[[ 11 -35   1 -20  37   1 -17  14 -23  14 -66   7 -25 -12]
 [-21 -30  21  12  10   5 -34  16 -15  -6 -41  13   6  -9]]
:
[[-25 -12  11 -35   1 -20  37   1 -17  14 -23  14 -66   7]
 [  6  -9 -21 -30  21  12  10   5 -34  16 -15  -6 -41  13]]

[[ -7 -35 -36   5 -13]
 [ 38  28 -25  12 -33]
 [ 32 -42  54  33 -15]
 [ -3 -37 -45  22 -24]
 [  3 -66  50  30  12]
 [ -6   0 -31  14 -24]
 [-23 -20  18   1  17]
 [ -8 -33 -17 -28  33]]
:
[[  5 -13  -7 -35 -36]
 [ 12 -33  38  28 -25]
 [ 33 -15  32 -42  54]
 [ 22 -24  -3 -37 -45]
 [ 30  12   3 -66  50]
 [ 14 -24  -6   0 -31]
 [  1  17 -23 -20  18]
 [-28  33  -8 -33 -17]]

[[ -5  15   7 -26 -70 -64]
 [-14 -19 -39 -27   9  15]
 [ 21  11   9 -21  14   3]
 [  0  12   3   5  29  37]
 [  2  24  45  63  70  71]
 [ 14  34  51  60  58  58]
 [  3   1 -17 -16  -5  -4]
 [-20  -6   8  -8 -14   7]
 [ -5   3   2   4  13   0]
 [-17  -6  17   6 -18 -20]]
:
[[-70 -64  -5  15   7 -26]
 [  9  15 -14 -19 -39 -27]
 [ 14   3  21  11   9 -21]
 [ 29  37   0  12   3   5]
 [ 70  71   2  24  45  63]
 [ 58  58  14  34  51  60]
 [ -5  -4   3   1 -17 -16]
 [-14   7 -20  -6   8  -8]
 [ 13   0  -5   3   2   4]
 [-18 -20 -17  -6  17   6]]

[[ 36  68   7  25]
 [ 12  -8 -19 -36]]
:
[[  7  25  36  68]
 [-19 -36  12  -8]]

[[ -4   0 -23 -29  14 -30  16  11  28 -59 -18 -44]
 [ -6  61  20  24   5  16 -23  13   5  11 -12  31]
 [ 10  36  -1 -43  12   8 -35  -1  -5  30  50 -27]
 [-65  33 -19 -12 -19 -30 -18  51 -10 -38  24 -36]
 [ 10   5  17  36   3  -5 -23  44  27   6  20  18]
 [  2  10 -12 -33  25 -38   9  -4  48 -48 -17 -23]
 [-29  19  35  28  -3 -33  34   9   8   2  22 -24]]
:
[[-18 -44  -4   0 -23 -29  14 -30  16  11  28 -59]
 [-12  31  -6  61  20  24   5  16 -23  13   5  11]
 [ 50 -27  10  36  -1 -43  12   8 -35  -1  -5  30]
 [ 24 -36 -65  33 -19 -12 -19 -30 -18  51 -10 -38]
 [ 20  18  10   5  17  36   3  -5 -23  44  27   6]
 [-17 -23   2  10 -12 -33  25 -38   9  -4  48 -48]
 [ 22 -24 -29  19  35  28  -3 -33  34   9   8   2]]

[[ 29 -71   5]
 [  0  63 -13]
 [ -3  -2 -17]
 [-29  51 -32]
 [  7  -1  21]
 [ -2   2   0]
 [  8  -3 -56]
 [ -7  -3   7]
 [-26  48 -29]
 [ 11  13  -1]]
:
[[-71   5  29]
 [ 63 -13   0]
 [ -2 -17  -3]
 [ 51 -32 -29]
 [ -1  21   7]
 [  2   0  -2]
 [ -3 -56   8]
 [ -3   7  -7]
 [ 48 -29 -26]
 [ 13  -1  11]]
